In the data rows, 128 means zero.
Here are some points, each followed by its number:
array([128, 129,  45, 105, 113, 132, 136, 121, 123, 121, 104, 133,  76,  99,  95, 114, 105, 114, 136, 138, 123, 172,
       203, 191, 206, 207, 213, 211, 243, 222, 227, 186, 196,  54, 174, 186, 165, 147, 148, 156, 137, 134, 131,  45,
       138, 139, 140, 121, 124, 142, 108, 115, 117]) 0
array([126, 109, 142,  83, 112, 120, 106,  99, 107,  85,  72,  80,  62,  88,  76,  75,  79,  79,  80,  81,  68,  65,
        68,  47,  50,  54,  69,  53,  42,  69,  75,  75,  82,  81,  68,  63,  81,  85, 106,  89, 100, 112,  94, 116,
        93,  84,  85, 100,  52, 105, 119, 124, 147]) 1
array([110, 125, 118, 125,  99, 119, 126, 110, 119, 116, 105, 111, 118, 127, 116, 110, 127, 122, 120, 122,  45, 123,
       113, 110, 101,  93, 108, 104, 105, 110, 115,  96,  95, 111, 108,  69, 101, 112,  94, 120, 108, 100, 112, 125,
       114, 125, 110,  95, 104, 107,  97, 113, 126]) 2
array([123, 141, 126, 181, 150, 145, 173, 166, 147, 162, 167, 184, 224, 212, 213, 207, 206, 170, 169, 173, 167, 144,
       141, 135, 123, 126, 134, 143, 149, 133, 155, 161, 154, 184, 168, 206, 150, 142, 119, 107, 137, 126, 116, 101,
        78,  64,  65,  65,  76,  73, 136, 143, 124]) 3
array([130, 117, 104,  84,  96, 113, 106, 130, 103, 103,  86,  88, 107, 146, 141, 170, 187, 188, 229, 230, 215, 238,
       246, 203, 205, 204, 211, 212, 173, 196, 192, 178, 179, 189, 154, 142, 148, 148, 141, 116, 136, 152, 144, 175,
       124,  45, 134, 116, 157, 122,  93, 110, 133]) 4
array([126, 184, 177, 200, 160, 196, 197, 177, 187, 182, 189, 182, 169, 178, 177, 161, 151, 189, 186, 186, 186, 192,
       188, 186, 196, 203, 204, 198, 209, 206,  52, 230, 192, 213, 193, 187, 179, 159, 149, 194, 158, 163, 175, 146,
       115,  45, 131, 124, 143, 123, 168, 133, 143]) 5
array([129, 131, 138,  98, 133, 111, 115, 111, 117, 125, 115, 107,  79, 104, 131, 127, 138, 130, 134, 155, 167, 147,
       151, 157, 129, 131, 134, 135, 158, 123, 142, 137, 142, 152, 143, 110, 146, 149, 137,  89, 124, 121, 117, 104,
        93, 107, 104, 100, 127, 131, 127, 139, 140]) 6
array([130, 136, 127, 138, 100, 112, 112, 130, 120, 125, 134, 124, 123, 132, 125, 123, 147, 143, 138, 137, 129, 140,
       140, 129, 127, 126, 130, 122, 140, 115, 130, 134, 126, 139, 128, 122, 131, 137, 139, 154,  43, 120, 126,  95,
       116, 109, 104, 108, 137, 129, 152, 151, 127]) 7
array([126, 141, 133, 130,  95,  46, 133, 134, 126, 124, 120, 136, 119, 128, 120, 116, 115, 124, 123, 130, 113, 107,
       104, 107,  99,  96,  99,  96,  95, 105,  52,  96, 107, 110,  88,  92,  83,  98, 102, 113,  93, 113, 114,  94,
        97, 112, 120, 111, 134, 119, 121, 135, 146]) 8
array([141, 144, 136, 146, 129, 146, 146, 157, 143, 144, 111, 101, 115, 112, 119, 118,  94, 112, 112,  43, 116, 139,
       135, 135, 126, 129, 129, 121, 131, 136, 133, 116,  85,  54,  93,  90, 101, 104,  94, 107, 128, 145,  45, 157,
       143, 146, 171, 140, 128, 141,  79, 118, 145]) 9
array([127, 131, 113, 145,  89, 105, 111, 119, 121,  45, 141, 132, 156, 135, 137, 148, 141, 148, 145, 148, 121, 139,
       142, 130, 145, 144, 145, 142, 150, 163, 146, 140, 142, 142, 138, 103, 120, 114, 123, 134, 128, 131, 142, 107,
       129, 134, 156, 123, 133, 133, 130, 117, 132]) 10
array([131, 134, 138, 131, 115, 128, 119, 106, 117, 114, 130, 138, 118, 136, 143, 142, 130, 123, 118, 128, 148, 151,
       149, 135, 141, 140, 146, 170, 171, 190, 170, 147, 138, 152, 158, 133, 170, 158, 169, 157, 184, 168, 169, 200,
       188, 178, 174, 145, 130, 131, 116, 128, 132]) 11
array([125, 134, 158, 147, 159, 168, 167, 183, 171, 162, 170, 169, 175, 159, 164, 152, 174, 163, 163, 166, 177, 174,
       165, 168, 146, 146, 153, 152, 147, 160, 162, 158, 164, 174, 157, 149, 154, 148, 137,  46, 156, 150, 145, 137,
       107, 138, 143, 134, 115, 139, 110, 125, 126]) 12
array([119,  97, 155, 140, 155, 152,  48, 151, 156, 151, 130, 131, 170, 136, 140, 142, 109, 121, 105,  97, 106,  97,
       119, 109, 111, 108,  84,  88, 110, 107, 106, 100,  92, 138, 109, 127, 120, 114, 121, 120, 133, 146, 125, 120,
       106, 117, 136, 114, 120, 121, 132, 119, 132]) 13
array([129, 111, 136, 113, 162, 143, 141, 152,  43, 127, 133, 121,  94, 124, 122, 125, 136, 126, 121, 129, 133, 144,
        47, 135, 130, 132, 119, 115, 128, 129, 128, 114, 123, 146, 127, 148, 147, 140, 146, 129, 119, 122, 122, 155,
       126, 139, 107, 143, 145, 141, 124, 125, 138]) 14
array([125, 113,  45, 149, 123, 144,  48, 158, 142, 140, 152, 123, 155, 121, 116, 111, 119, 157, 169, 172, 168,  47,
       168, 172, 160, 165, 169, 164, 181, 154, 151, 138, 139,  54, 151, 121, 131, 124,  99, 109, 107, 118, 117,  92,
       144, 152, 137, 151, 166, 160, 134, 127, 118]) 15
array([132, 103, 127, 146,  91, 151, 121, 128, 155, 155, 177, 157, 157, 148, 116, 102, 117,  92,  94,  97,  99, 112,
        94, 100,  89,  93, 103, 103,  86, 132, 102,  65,  64,  84,  63,  78,  75,  67,  77,  86,  90,  42,  96,  80,
        85, 110,  82, 113, 108, 105,  94, 128, 149]) 16
array([126, 105, 109, 131, 141, 113, 109, 106, 102, 105, 109,  93, 105, 115, 117, 115, 123, 122, 115, 116, 112, 108,
       105, 122, 116, 110, 120, 118,  43,  43, 128, 117, 104, 108,  86,  76, 100, 100,  91, 102,  92,  87, 102,  81,
       119, 137, 125, 124, 140,  45, 125, 122, 124]) 17
array([117, 115, 126, 134, 110, 123, 153, 159, 184, 190, 161, 168, 179, 162, 153, 161, 140, 152, 141, 150, 147, 184,
       170, 167, 173, 178, 182, 200, 189, 171, 203, 191, 191, 195, 193, 212, 180, 181, 168, 173, 164, 171, 176, 148,
       182, 176, 172, 164, 152, 149, 132, 134, 118]) 18
Which three points above are nearest to each new point by angle, seen from the average point of the numbered points? Their numbers follow each, nearest first.
array([118, 115, 118, 151,  53, 115, 115, 137, 118, 116, 103, 107, 106,  92, 119, 114, 119, 108, 101, 103, 111,  77,
        96, 103,  76, 106, 109, 107, 107, 137, 118, 109, 102, 122, 122, 110, 142, 140, 150, 145, 130, 127, 128, 156,
       124, 119, 105, 127,  52, 131, 126, 129, 137]) 1 2 8
array([125, 133, 122, 137, 111, 114, 116,  50, 104,  45, 119, 120, 108,  97,  94, 103,  93,  81,  78,  72,  82,  83,
        50,  44,  51,  67,  82,  99,  86, 109, 102,  89,  91, 101,  90, 118, 115, 111, 119, 131, 117, 130, 134, 142,
       142, 129, 116, 124, 141, 128, 107, 117, 130]) 1 2 8
array([134, 133, 137, 125, 109, 134, 124, 124, 109, 116,  95, 112, 115,  95,  94,  92, 100,  89,  95,  85,  84,  75,
        75,  85,  84,  81,  81,  83,  89,  56, 109,  94,  97, 106,  92,  99,  99, 100, 106, 105, 113, 113, 110, 130,
       107, 131, 112, 128, 130, 133, 147, 143, 127]) 1 2 8
array([134, 113,  99,  54,  64,  74,  86,  95,  38,  39,   0,  74,  62,  90,  80,  87,  95,  91,  93, 103,  72,  94,
        85, 119,  90,  99, 108,  94,  98, 125, 107,  90, 158,  54, 151, 130, 131, 149, 140, 150, 138, 130, 139,  89,
       139, 136, 137, 141, 187, 180, 134, 124, 106]) 1 2 8
array([131, 128, 155, 186, 135, 164, 174, 170, 173, 171, 177, 168, 177, 135, 127, 125, 123, 126, 141, 141, 127, 147,
       163, 153, 195, 167, 145, 140, 143, 178,  52, 103, 101, 115, 100, 108, 104, 102,  98, 114,  97,  94, 104,  92,
       120, 116, 109, 109, 121,  81,  59,  96, 133]) 16 5 9
array([127, 120, 135,  60,  95, 137, 148, 145, 133, 136, 125, 121,  51, 102,  88,  79,  75,  82,  89,  87, 112, 102,
       110, 100,  89,  84,  85,  82, 106,  56,  86,  88,  88, 103,  84,  86,  92,  92, 113, 111, 131, 127, 130, 135,
       151, 138, 138, 135, 131, 136, 170, 118, 111]) 1 8 2
array([130, 115, 127, 150, 156, 150, 153, 154, 153, 154, 176, 141, 148, 156, 143, 148, 146, 151, 148, 155, 185, 165,
       154, 174, 159, 138, 116, 117,  97, 103, 125, 123, 137, 165, 161, 183, 146, 144, 155, 170, 156, 151, 179, 165,
       192, 173, 181, 175, 173, 154, 143, 153, 127]) 18 11 12
array([125, 119, 133, 136, 166, 122, 136,  50, 126, 119, 149, 132, 121, 125, 132, 149, 135, 132, 128, 131, 143,  47,
       146, 135, 140, 141, 137, 138, 132, 133, 147, 138, 147, 156, 142, 172, 145, 141, 141, 146, 152, 154, 160, 142,
       133, 138, 123, 133, 128, 141, 150, 135, 141]) 11 18 14
